In the rows, zero is written as 128.
R: 3 groups of rows, each row roughly a mix of its group's hidden directions; some rows fit no group
R (108 x 15)
[[151  95  92 146 173  94 134 114 159 125 139 107 113 112 179]
 [104 106 145 130 192 116 111  92 134  74 117  96 128 118 120]
 [133 142 151  82 114 157 104 112 126  74  94 102 100 122  95]
 [126 142 143 140 124 154 128 161 146 176 159 137 163 143  66]
 [167 122 122 104  96 151 120 180 132 154 149  92 154 111  91]
 [168 146 113 149  83 149 137 174 144 183 138 107 124 125 115]
 [115 151 153 117  67 137 159 164 106 130 122 180 152 127 127]
 [169  97 116  91 106 146 128 104 119  78 105 107 121 102 167]
 [152 120  76 124  96 164 107 101  77 157 116 104 118 145 131]
 [166 137 144 118 168 160 127 183 160 170 145 115 149 129 114]
 [145 165 167 156  69 146 115 131 102 174 119 126 119 144 139]
 [158  92 119 125 148 112  92 106 168 134 167  77 139 117 103]
 [139 152 126 117  67 143 139 165  92 178 133 157 122 130 149]
 [120 152 153 145 122 121 107 104  92  84  69  90 113 143 133]
 [173 123 143 119 149 152  89 137 156 148 143  65 130 124  96]
 [116 107  78  66 153 157 121 129 106 102 124 129 137 130  87]
 [136 138 169 173 150 130 151 167 139 144 130 138 192 142 128]
 [146 139  99 138  87 127 117  76 112  94  79 123 120 168 130]
 [138 123  80 116 182 117 143 193 146 138 132 105 136 118 115]
 [ 97 125 150 132 111 126 103 110 148 126 161 104 130 119  48]
 [158 143 168 125 135 172 131 152  90 133  92 110 123 116 180]
 [124 150 154 113  82 153 135 103 104 140 117 191 113 146 161]
 [138 140 131 106  99 155  95 161  89 172 140  85 118 118  94]
 [125 126 109 143 138 165 145 169 161 159 154 106 130 108  67]
 [106 121 144 140 153 143 133 186  97 165 154  98 154  97 107]
 [152 128 112 143 165 129 154 198 137 166 137 128 168 130 138]
 [150  98 111 153 150 124 145  88 175 147 158 161 130 132 173]
 [122 153 145 114  92 182 116 103 112 158 130 170 128 163  95]
 [117 155 156  92 118 132 107 161  59 144 113 142 154 151 127]
 [113 147 176 146 118 113 105  94  72 122  99 129 126 147 170]
 [160  84  97 130 143 139 109 127 125 172 173  85 143 106 136]
 [132 145 165 154 142 176 143 107 117 123  97 166 167 168 134]
 [130 164 167 135 129 149 101 167  81 160 110  90 139 142 105]
 [ 92 160 188 145 115 125 120 120 125  83  96 109 112 124  93]
 [123 110 140 143 168  89 117 133  82 112 115  88 144 112 180]
 [ 92 142 156 116 104 112 139 166  93 109 117 110  89  77 145]
 [180 147 131 121  79  99 115 130 116 141 108 132 120 148 188]
 [101 165 142 185 171 120 138 139 121 163 109 129  94 143 152]
 [106 106 169 148 147 117 109  63 119  82 121 108 125 115 146]
 [137 120 164 117  73 130 158 172 140 123 153 149 164  90 129]
 [120 115 155 169 131  82 163 161 164 124 155 136 163 101 145]
 [136 120 147 149 121 134 154  76 166 106 125 186 137 144 164]
 [157 121 129 171 115 102 117 140 105 166 133  78 124 111 180]
 [140 129 149 132  91 186 107  86 105 165 139 144 146 154 107]
 [106 132 110 179 178  92 130 134 146 179 155 135 130 147 129]
 [163 113 117 110 121  99 139 185 126 160 156 124 144 100 176]
 [ 91 153 144 154 125  96 165 169 146 146 142 183 147 137 122]
 [175 136 165 155 101 144 108  87 124 144 115 133 159 169 156]
 [148 113 147 124 114 129 103 115  73 173 150 138 169 142 170]
 [164 115 176 147 169 154 129 108 154 128 131 141 179 147 154]
 [133 107  95 140 158 117 118 160 124 128 135  51 134 102  99]
 [151 154  70 174 129 128 148 151 151 155 100 107 100 150 125]
 [108 142 142  75 143 159 114 162 109 129 133 142 153 139  66]
 [165 157 143 136  72 129  87 125 123 162 123  88 115 150 105]
 [120 119  98  58 113 147 143 171 107 103 128 144 141 108 100]
 [163  93  80 135 144  91 125 146 150 160 166 107 155 123 144]
 [128  93  85 163 135 104 165 108 168 121 147 138 112 101 167]
 [131 144 112 101  82 115  89 103 150 142 145 117  83 140  79]
 [ 80 142 153 112 105 147 147  98 105 100 113 188 106 127 137]
 [143 151 106  97  97 136 140 121 108 111  85 161  85 140 176]
 [ 91 123 135  85 182 122 136 177 110 137 152 158 150 115 120]
 [161 120 141 134 148 153  85  98 140 116 118  58 129 133  96]
 [120 130  90  63 119 129 133 135 114 105 120 182 147 156 107]
 [116 134 129  99 152 163  88  99 119 109 115  98 115 145  65]
 [160 115 127 152 113 137 135 177 141 170 157  78 137  91 126]
 [145 111 145 131  96  95 159 170 130  97 126 113 149  81 169]
 [101 129 164 148 170 130 125 124 140  75 105  85 134 115  88]
 [ 84 126 149 151 140  77 156 166 123  90 123 114 132  88 136]
 [135 105 102 134 173 118 142  79 176 106 130 160 115 140 162]
 [123 123  61 102 137 171 142 161  93 163 130 132 114 123 115]
 [125 152 145 190 156 100 105 101 138 158 119  99  97 152 145]
 [134 155 132 117 127 112 150 124 181 115 115 176  74 132 163]
 [139 160 185 108 129 128 108 103 177 131 131 163  90 146 136]
 [108 102 169 166 165 135 151 111 114  92 120 132 180 116 151]
 [148 101  64 130 160 117 138 110 135 155 141 147 114 134 183]
 [124 116 120 120 129 113 121 173 102 129 134  61 104  74 131]
 [164  88  92 125 124 141 136 125 139 178 176 139 141 112 165]
 [ 67 104 110 152 151 111 171 138 116 108 142 160 163 112 114]
 [ 99 112 164 121 122 118 117  57 111  85 125 158 128 130 151]
 [101 128 145  85 179 149 109 137 131  99 129 122 144 131  66]
 [125  97 112 144 179 103 125  91 151  75 115  90 121 115 139]
 [102 108 112 158 165  72 157 122 155  87 128 144 158 130 137]
 [ 88 116  90 124 141 133 129 106 117 178 173 176 121 141 113]
 [ 93 102 124 130 211 117 133 139 134 103 138 104 136 102 116]
 [134 122 127 115 148  84 112  89 111  80  95 132 123 146 182]
 [133 127 175  88 140 146 114 177 138 154 169 121 147 100  99]
 [123 108  87  73 129 130 136 166  88  88 112 111 144 105 116]
 [123 132  70 118 140  99 148 105 149 108 109 181 112 164 148]
 [112 171 146 164 105 123 142 113 119 153 107 183 113 168 154]
 [139 105 111 118 161 139  87 126 119 142 146  55 126 114  92]
 [137 100 118 128 119 141 158 132 159 162 179 184 162 121 138]
 [135 180 181 142 112 168 124 131 125 133  90 145 132 167 108]
 [141 111  87 128 127 136 105 147  69 178 141  83 138 124 132]
 [179 125 143 105 127 139  95  72 144 113 111 122 102 145 172]
 [123 172 116 140  94 128 136 114 112 149  96 180 103 176 147]
 [143 150 111 124  71 145 147 167 121 183 142 165 130 138 127]
 [ 96 125 116  91 101 110 103 100 143 110 150 119  74 106  86]
 [127 119 144 151 177 137 118 146 152 116 132  72 157 120  75]
 [189  96 126 127 141 113 114 122 135 143 142 101 143 117 195]
 [142 138 153 176 114 140 101 102 104 122  96  60 124 135 119]
 [135 143 109 130  81 116 133  79 124 114 100 175 109 164 160]
 [122 133 202 164 115 127 123  98 152  87 117 113 149 126 109]
 [136 104  88 149 149  90 163 142 116 124 124 147 156 127 191]
 [108 121 129  81 146 147 107 104 166 112 153 128  88 112  76]
 [131 178 157 122  92 146 143 168  99 148  95 158 107 138 154]
 [158 147 190 135 125 168 134 156 129 168 134 152 161 138 148]
 [113 131 107 185 156 121 163 165 141 176 144 124 110 109 150]
 [120 143 131 160 136 140 128  62 128 129 105 172 121 178 148]]
which group is each row in? (one row of each group first)
[160  96 113 162 109 111 145 123 108 146 137 121 153 113 201]  <70>
[120 105 109 142 144  95 151 191 123 152 161 108 155  89 137]  <34>
[ 89 114 129 107 203 103 135 115 146  92 133 158 120 123 141]  <85>

[ 89 143 168 150  94  90 149 110 134 107 130 186 141 138 137]  <34>
[122 102 121  79 134 165 113 117 112  84 125 108 156 119  73]  <70>
[133 109 107 118 172  89 133 131 156  73 111  95 107 102 151]  <70>
[100 137 158  86 159 149 131 117 173 103 139 168 100 121  97]  <34>
[165  93 100 135 135  89 117 150 147 161 171  91 152 110 143]  <34>
[142 156 121 139 116 173 116 148 141 145 112  92 123 147  56]  <85>
[184 132 119 156  69 135 114 128 123 142 111  72 129 130 133]  <85>
[130 176 152 157  96 160 126 149 105 153  97 128 143 167  92]  <34>
[150  95  70 106 160 117 114 146 112 138 138  75 116 104 146]  <70>
[134 114  91 106 193 107 140 185 149 127 137 109 136 112 126]  <85>
[144 108 168 136 116 168 111  56 113 123 130 143 153 144 149]  <34>
